One turn or mirror swaps these rows in pairs. Which row does each one swap with?
The rows were stretched afterwards, more along some directions than others.
Ruz: [ -2 -17  -4   7  15  -9  -1  12 -10   9  -4 -17 -17   5 -10  -7   8   0
  19 -10  16   4  -1]
Ronu: [  5  -7   3 -11  -5   8   3 -14  -4  -7  -9  -4 -14   9  -7  14   8  -4
  14 -10   9   6   2]
Feras: [  1 -15 -14   3   8  -9  -5   7  -9   7   3 -15 -27   1   2 -12   1  -4
   3 -12   9  -2   6]
gad: [ -9 -11   2   0  -5  -3  -3   6   6   4   1  -1  -4 -12   3  -2   5 -11
   6   9  -6   2   9]
ren: [  4 -14  -8   1  -5  -7  -8  -2   3 -10   2   2 -15   1  -5   2  -1  11
  13  -1   2 -17   1]
leluv: [ 8 -1  9 -8 -1 -6 -8 12 -9 -4  2 -8  1 13 -8 -2 -3 -8 11 -8  8 13  1]
mobok: [ 17  -3   5  -2 -26  -2 -19   3   0  -9  -7  -8   0  18 -11   9   2  -2
  13   5   7   6   4]
mam: [ -3  13  -3  18   8  11   7  -1  -5   5 -14 -12   3  -2  -2   7  -3   8
   0   5  -1   0  -7]
zez: [  2   9   8  15   0  -6   2  -1   5  10 -11  -9   7   9  -8   5   2  -5
  -4   2  -3  21  -1]
Der: [  7   3  -3  -5 -15  -6  -5  10 -16  -9  -8 -12  -5   2  -8 -11   6   3
   0   7  -6   2   6]
Medo: [-10   3 -12   2  -2   2   3   7 -13  -9   1  -3  -4 -10   2   7   3   3
   3  -5   4   0  -2]
gal: [ -1 -13 -12  -1  -2  -8   2  -5  -8  -2  -7  -4 -14  -5   4   6  22   0
  10  -9   8   9   0]
porak: [ -8  15  -2   9   4  -2   3   5   3  -3 -20  -6   9   0 -10   5   8   8
   5  -5  -6  14 -13]
kag: [  3   1   5  -5  -2   5  -9  14  10   4  -3   4  -3   1   0  -7 -12 -13
   9   1 -14   8  12]
saf: [-6  8 -9  3  1  2 -3 17 11  5 -5 -5 -4 -7  2 11  0 -2  0  3 -6 12  6]
bur: [ -1  -6   1   1   5  10  -7  -1  14  -6 -14  -1  -1 -16   6  -8   0  -2
   4   1  -8  -8  13]
kem: [  5   3  -5   1 -11   8 -11   0  15  -7 -12  -2   9   0   2  18  -4  -1
  -3   9  -2  -6   1]
dasa: [ -1   9   9   3  -4 -12  -2   0   8   4   5   2  -4   8   4   6  -2  -6
   4  -7  -3  10   4]
Diz: [  0  -7 -10  -3  -4  -6  -8   8  -1   7  -8 -15 -16  -2   1   7  11  -3
  -3  -7   6   6   7]
kalep: [-9 -9  6  0  5 -5 -7 11 -7  6 -8 -4 -3  3  2  1  4  2 15 -4  6 -9 -4]
Muko: [-8  5 15 -5  0 -7  5  0  4  2  0  1 -1  8 -4  3 -9 -3  6 -9 -6 15  3]
gebin: [ -5 -15  -3   5   1  -1   7  -8  -5   4   4   2  -7  -5   5   3   5  -3
  16  -4  11   1   5]
netuf: [ -7  -1  -1  13  15  -4  11 -11   1   7  -4   5  -4 -12  -3  -2   7   5
   6  -9  -6   5   2]
taz: [-9 14  2 -2  3  1  4 -2 -5 -6 -1 -7 -4  5 -7 12  9  1  6 10  2  4  1]
kenaf: [  3 -14  -7 -14  -5  -1  10  11 -12   5   2 -14 -15   1  -8   3   5  -5
   6   4   8   4   1]
pes: [-10  -9   1   8  12  -3  -4   6  14   7 -16  -4 -10  -5  -7   1  -5   1
  13  -7  -9  -1  -5]
lizaf: [  5   0  -2   6   3  15   1  -8   7   3 -17 -18   2  -2   0   5  -6  -7
  -4  11   8  -9  -3]
ziruk: [  7  -4  -3  11 -16  -8  -9  -9  -1  -6   4  -9  -6   0  -6  -2  11  -1
   4  16   5  -1  -5]
neki: [  1   4   6  -2   3  -9   0   6 -15  -5  -2  -1  -9   6 -11   0  -6   7
  16 -18  -2  11  -2]
lisun: [  7 -19  -6  -1 -12 -15   1  -3  -8   5   4 -17 -17  13   0   9  16  -8
   8  -4  23   4  -1]
Fusab: [-12  -8   8  -9  -1   5   8   1   1   5  -4 -12  -4  -8  -5   5   3   2
   6   7  -1   2   0]
daf: [  0  -3   0  -5   2   4   0  14 -10   4  -9 -17  -4  -3  -5 -11   7 -12
   5  13   4   2   5]
Vovos: [ -1   3  -2   5  -5   5  -1   7 -17  -6  -9 -12  -4  -1  -6   7   6  -3
  10   6  10   3   0]
Ponu: [  7  -3  -3  -6   6   2  -5   4  15   3 -12  -4 -14   1  -7  -9  -6 -14
   1 -11  -6   9   6]
Dup: [  9  -6 -11  -3  -3   5   4   0  -7   5   5 -10 -24   3   0   4   4  -7
  11   8  14  -3  10]
Fadin: [  1 -16  -3  -5  -8 -10   6 -12  -5   2  -6  -8   5  -5  -4   1   6  -8
  -5   4   5   9  -7]
Fitep: [ -9  -5   5  -9  16   5  15 -11  11  -1 -17  -1  -5 -15  -8  -2   7  -1
   5   5 -11   1  -5]
Bol: [ -6   1   3 -13   2   2   8   6  -6  -4 -10 -18  -2   1 -17   1  -3  -1
   1  -9   3  12  -1]
Nukuv: [  0 -19  -8  -1   7  -7   1   4 -16   6   6 -13 -32   3  -5 -11   1  -1
  17 -10   8  -8  -5]
zufaz: [-17  -5 -13   2  11   0   8   2   3   3 -21 -13  -7 -10  -4  10   9   4
  10 -10   9   3 -11]
zaba: [ -3  10   7 -10  -8  -3   1  11  -6 -12   8  -1  -5  -5  -7  -2  -5   0
   8   2  -8  -2   5]
Malu: [ -3  -3  -4  12   0   9  -3   2   2   3 -16 -15  -5   1  -5   8   7  -4
   9  12   9 -17   2]
pedak: [ 10  12   5   2   1  10  -3   4   9  -4 -16  -7  18   9 -10   4  -2   5
  -1   7  -4   7  -2]
tov: [ -5  -5  -3  -1  -6   2  -2  -8 -13  -3  -5 -16 -14   0   5   8   4  -3
   2   1  15 -11   7]
pavof: [  6 -10   5  -1  -7   1 -14   3  -4  -4 -11  -2   4  11  -3  11  -9  -1
  22 -14  10   5  -2]
Gat: [  2   0  13 -12  -8   5 -13  -1   6  -8 -11  -6   3   6  -5  -2 -13   3
   5  -5  -9   1   4]
badu: [ -5   1  -4  -6   8   3  -3  16  -8   1   4 -22 -22   1  -1   0   6   3
  11 -13  12  -5   9]
Zir: [  0  -9  -5   1   0 -10  12  -9 -20  -2   0 -12  -2  -3  -9   0  17  -2
   3   9  14   2 -10]
Mibu: [  3  12   1 -14  -6   4   6   6   2 -12  -5  -4   8   4  -8   4  -4   1
  -7  -5  -4   8  -3]
fim: [ -4 -14  -8 -14 -12  -8   8   6 -15  -5   6 -13 -24   3  -4   5  11  -5
   5  -5   8  -7  -2]
lala: [  1 -11  -5 -12 -18   8   0   7 -10 -11 -11 -14 -10   4  -7  14   3  -1
  15   2  14 -10  -5]
nopab: [ -4   3  -1  -4 -21  -7  -2   8  -3  -8  -1  -9 -14  17  -3  11   9 -14
   4  -8   5   3   1]
lov: [  4  10 -15   3  -9   0   1   5 -17  -3   7 -13 -14  11  -1  12  12   5
   2  -6   7   0  -3]
biban: [ -5  -4  -2   5   0 -10   3   2  -6   3 -16  -7  -7  13 -12   7  13  -1
  17 -12   9  -5  -9]
rede: [-6  4 -6 -2 -6 -6 -6  7 12 -8  1  2 -9 -2  1 13  2  7  4 -8 -6  0  2]
Gek: [  2  -4  -3  -5   2  -6   4   3  -6  -1   4 -13 -20   3  -8  -9  14  -9
   9 -17   7  18   2]
bag: [-10  16   0  -7   3  -4   2  19  -1   2  -2  -8  -6   2  -4  -1   0   2
  -4  -5 -15  11  -2]
Nos: [  5  13   2   6  -2   7  -1  -4   0   1 -12  -2   7   3  -8  11   1   6
   5  13  -3  13  -1]
dova: [  5   8   9  -1 -13   3  -4  -6   1   0  -5 -12  -4   4  -5   4   0  -1
  -6  18  -2   4  -8]
rifo: [ -2  10  -1   8   7   1   5   1  -6   3   6 -16  -3   4   2  -4   5  -3
  -6   1   4   6  -1]
nev: [ -4  -1  -5  -8  -7 -12   8   4 -23  -2  16 -10 -18  -3  -1   2   9   5
   3   7   7   2   1]
fise: [  3   5   6 -10 -11  -5   2   5   3 -10  11  -1 -17  15  -9  12   9  -8
   9   1   3   4   2]
Sugeb: [  4   9  11   0 -11   1  -2  -5 -10   1   5  -4  -1   2  -4   5  -6   1
  -3  -1 -11  10   6]
buf: [ -5   3 -12  11  -3  -3  -1   3  -7   0  -5 -13   5  -5   2   8   6   4
  -7  -7   7  11   6]
lifak: [  1  -6 -11   9  -6  -6  -7  15  -2  -5  -1   1 -17   0   0  -3   6   6
  10  -5  -7 -10   4]
filu: [  5  -9 -13  -6  -3   0   4   1   1   4 -11 -13 -23   6 -10  11  12   1
   9  -5  11   3   1]

tov is swapped with Gat
rede is swapped with fim
Zir is swapped with porak
kenaf is swapped with saf
filu is swapped with gad
biban is swapped with ziruk
zufaz is swapped with Fadin
kalep is swapped with dova

One turn or mirror swaps these rows in pairs. Which row does each one swap with?
The rows were stretched afterwards, more along some directions than others.
desa: [  1  12  -4  -1   3   0  -1  -6  -5  -1 -11  -6   2   2  -5  -9  -9  -2
  -3   6  17  -5   3]
duk: [ 11   3   0  -9  -9   5   2 -14  -9   1   8 -10 -15   8   2   1  14  -3
   1   5   5 -15   3]
muru: [ 13  14   1  -5  -3  -1 -10   0  -4  14  -2  -4 -14  -2  -1  -8  -1   3
   0  10  11 -13   0]
pok: [ 13   0 -12  -5  -6   0  -1  -5   0  -8  -1  -9  -2   0  -3  -4   7   4
  -3   0   8 -15  11]
Kizof: [ 17  -8  -1  -9 -18   3  -7  12   2  -7   2   2 -10  17   6  -2  12  -3
   2   6  -6 -13   8]
nis: [ 16   3   3  -5   0   3 -13  -8  -2   1  -6  -2 -13   7  -4  -9   0 -12
  -7   9 -21   5   7]
zape: [ 14  11  -2  -6  -3  -1   3   1   5  -2  -7  -1  -9  -4  -2  -8   4  -3
  -5  -3  13 -12   4]
Gefed: [ -5  -9 -12  -8 -18   3   4   4   1   0  -7 -10  -3   8  -3  -3  14   2
   4  -6   3  -5   8]
rofi: [  1   9   2  -4  -2   6  -3   4  -6  -1 -13  -3 -16   6   5   1   2 -13
 -10   4  -8  -5   6]
neku: [  8   7   3 -12 -11  10   9   8   3  -9  -8 -10   3  10  -6  -3   7  -6
  -1   6   6  -6   0]
tenos: [ 19   4  -5  -2   1  -4  -3   1   0  -8   3   4  -3   1   4 -12  -6  -6
  -4  15   7  -8  12]
ziz: [  4  12 -10   1   4  -9   5  -1   4  -6 -11   1   3  10  -3 -10  -1  -6
  -2   1   8  -4  -7]
Zafep: [ 2  0 -5 -2  0  1  5 -5  0 -4  3  2  2 16  3 -8  4 -6  2  0 -7  0  6]
Tetu: [ 10 -12   0 -13  -8   5  -6   0  -7   1  -6  -5 -16   6  -3   0   7 -11
  -4  20 -14   1  13]
rufu: [ 22  -4   0  -6  -2   1   0   6   6   2  -8   3   4   5  -1  -6  -1 -14
   6   8  -4  -4   3]
vadul: [  6   4 -14  -1  -7  -5  -9   2  -2  -2 -11  -5  -3   3   2   1  -2   9
   0  -1   8 -12   3]
zot: [ 12  12  -1   0   0  -1 -13  -4  -2  -3  -5  -8   0   1  -1 -11   3  -3
 -13   9   2 -12   8]
repi: [ 4  9  3 -6 -8  4 -6 -2 -5 -8 -6 -9 -7 12  6  8  0 -1  1  5 -5 -4 -8]
Vogu: [  1   3  -1   3  -9   1 -10 -14  -6   7   1 -11  -7   5   1  -5  10   6
  -4   2  -2  -9   3]
Tev: [  4  14 -10   0  -9  -5  -7  -1 -10  14  -5  -5 -10   5   3  -7  -1   2
   0   3  28 -15   6]
ganat: [  5  -2   1  -4   3   3  -8   9   6  -5 -10   2  -6   9   0  -2  -7 -14
  -4  12  -9   3   7]
vid: [ 20   7   2 -10  -6   3   1  -8  -4  -3   6 -10 -11   9   1  -6   9 -13
  -3  13   6 -18   7]
sopo: [ 13  12   1  -7  11  -1  -6  -8   6  -7 -13  -7  -6   1   0   1  -5  -8
  -7   6  -3   0  -5]
Geto: [  9  10  -7  -4  -1  -1   2  -6   3 -16  -5 -12   0   1   2   0   7  10
   0  -3   4  -5  -3]
refit: [  6  -4  -2 -17 -11  11   9   4   4  -9 -11  -5  -4  12 -11  -5  10 -13
  -3   6 -14  -5   8]
Dazul: [ -3   5 -11  -1  -2  -1  -4  -5 -10   2   2  -7  -4   3   2  -3  -5   0
  -1  10  11  -8  12]
lel: [ 14   4   0  -1 -11  -4 -13   4  -7   0   0   3 -12  10  10  -2   2   1
   0   2   3 -11  -2]
kone: [ 15  -1  -6  -3   5  -4  -3  -9   6   4  -7  -7  -1   2  -5 -14   7  -7
  -2   5   8  -6   9]
tufi: [  4  11  -4 -10  -8  -1 -12   0  -7  -4 -18 -13 -17   5   1  -2   7  -9
 -11   4  -3  -8   3]
Kezu: [ 11  -6   1   0  -6   6  -4   3   1 -18   4  -1  -1   5  10   4   6   1
   2   8 -14  -5   6]
sobi: [ 18   0  -2  -2 -14   1  -4  13   6 -14  -5   4  -2  16   6  -3   8  -8
  -2  -2   2 -18   2]
gatu: [ 20  -2   4  -9  -5   4  -1   1  10 -13  -7   0  -3  10  -4   0   2  -9
  -1  11 -14   3  -1]
div: [ 25  14   6  -5   0   7 -10  -3   3 -11 -15  -6  -7  10  -6 -13  -1 -18
 -13  -2  -8  -5   4]
pir: [  3   1  -7 -10 -23   1   0   4 -10   0 -13 -10 -14   8  -4   4  14   1
  -2   2   6  -9   0]
zeron: [  3   4  -4  -2  -3   3  -7   0  -5  -3  -5   2 -17   4   9   0  -7  -9
  -6   2  -8  -4  10]
toset: [-11  -7  -7  -1  -1   0  -6   0  -4  -4 -16  -5  -9   9  -1  -1   2  -3
  -4   1 -11   8   3]
bakif: [ 10   0   0  -6 -11   8   1   2  -6 -16  -7  -2   1  11   2  -1   6   0
  -1  10 -17   1   6]
Deno: [ 25   6  -3  -4   3 -10 -11  -1   2   1  -3  -8  -4  -3   0 -11   1  -6
  -4  13  11 -11   6]
deta: [ 15  -6   7 -15  -5   6  -8  -1  -3  -2  -6  -5 -14  -4   0   3   8  -4
  -1  17 -24   0  11]
gones: [ -3 -10  -4 -11 -17   5  -3   6  -8   7  -2 -14 -13  12  -6  -6  15   5
   2   7   5  -5  16]
sofem: [  6   5  -6   0   3  -3 -10  -2   5   4  -8 -10  -5   0   2  -4   2  -3
  -3  -7  13 -18   5]
siv: [ 21  -4   0  -4   1   3  -5  -8   6   3  -3  -8  -4   0  -5  -5   3 -15
   2  10   3 -10  10]
lasu: [  4  -6   5  -9  -9   5  -8   9   0  -9  -6  -6  -1  13   2  -1  14  -9
  -7   6 -25  -2  11]
kelog: [ -2   1   4  -2  -1   7   1   1 -15   4 -10  -6  -9  -6   2   1   1  -3
  -3  19  -7  -6  16]
mez: [ 19   2   4  -2  -1   4 -15  -3   2   5  -8   0 -15   1  -2  -4  -7 -25
  -9   5  -8  -6  12]
Pubi: [ 13  -4  -3  -8  -8   2  -3   2  10   1 -18  -9  -2   3 -11  -1   9  -2
   4   1   2  -6   1]
zun: [ 11   1  -8   0   8 -13 -11  -2   0   8 -12  -2 -10   1   2 -12  -2  -4
   1   8  14   4   6]
rasut: [ 11  12  -2  -4  -5   0 -10   0  -8  10  -7 -10 -13   5   1  -2  -4  -9
  -7  12  20 -14   4]
tufov: [  8   8   5  -5   0   2  -6 -11  -9   3  -6 -10 -15  -1   2  -2   5 -18
 -12   6  -1 -16   6]
vufi: [ 17   9   2  -6   0  -3  -5  -7  -1   6   7  -8   2   6  -3 -13   4  -6
  -1   8   7  -9   8]
Gazo: [ -7   2 -11 -12 -12   3  -1   3  -6  -6 -15  -7  -2   7  -4   3  13  13
   0  -1   3  -6   1]
riva: [  7   4   4 -10 -12   4  -1   1 -13  -5   9   0  -6   9  12  -1  11  -2
  -1   9  -5 -15   3]
feg: [ 12  -3   1 -10 -11  -2  -6   4  -5   4  -3  -3  -8  13   3  -6  12 -19
  -4   7  -1 -16   4]
sokid: [  9   7   5  -8  -4   3   3   3   5  -8  -6  -6  -3  13  -6 -14   0 -13
  -4  10   4   0  10]
vaka: [  0  -3  -5 -10  -6   4   2  -3  -7 -11  -5 -13   5   0   9   6  15   4
  -3   6  -7  -7   6]
Niku: [  8   8   2   4  -5   3 -11  -4 -10  -1   7  -6 -10  -1  10   2  -1  -2
 -10  10   0 -14   7]
Pev: [  2   2  -4  -7 -11   5   0   8  -3  -7  -8  -8   9  19  -1  -3  11  -4
  -4   4   4 -11   7]
rez: [  8   4 -14 -13 -17  -3   2   6   1 -12  -1  -7   5  18  -2  -8  12  11
   2   4  16  -8  -2]

rez is swapped with refit
div is swapped with Vogu
tenos is swapped with Tetu

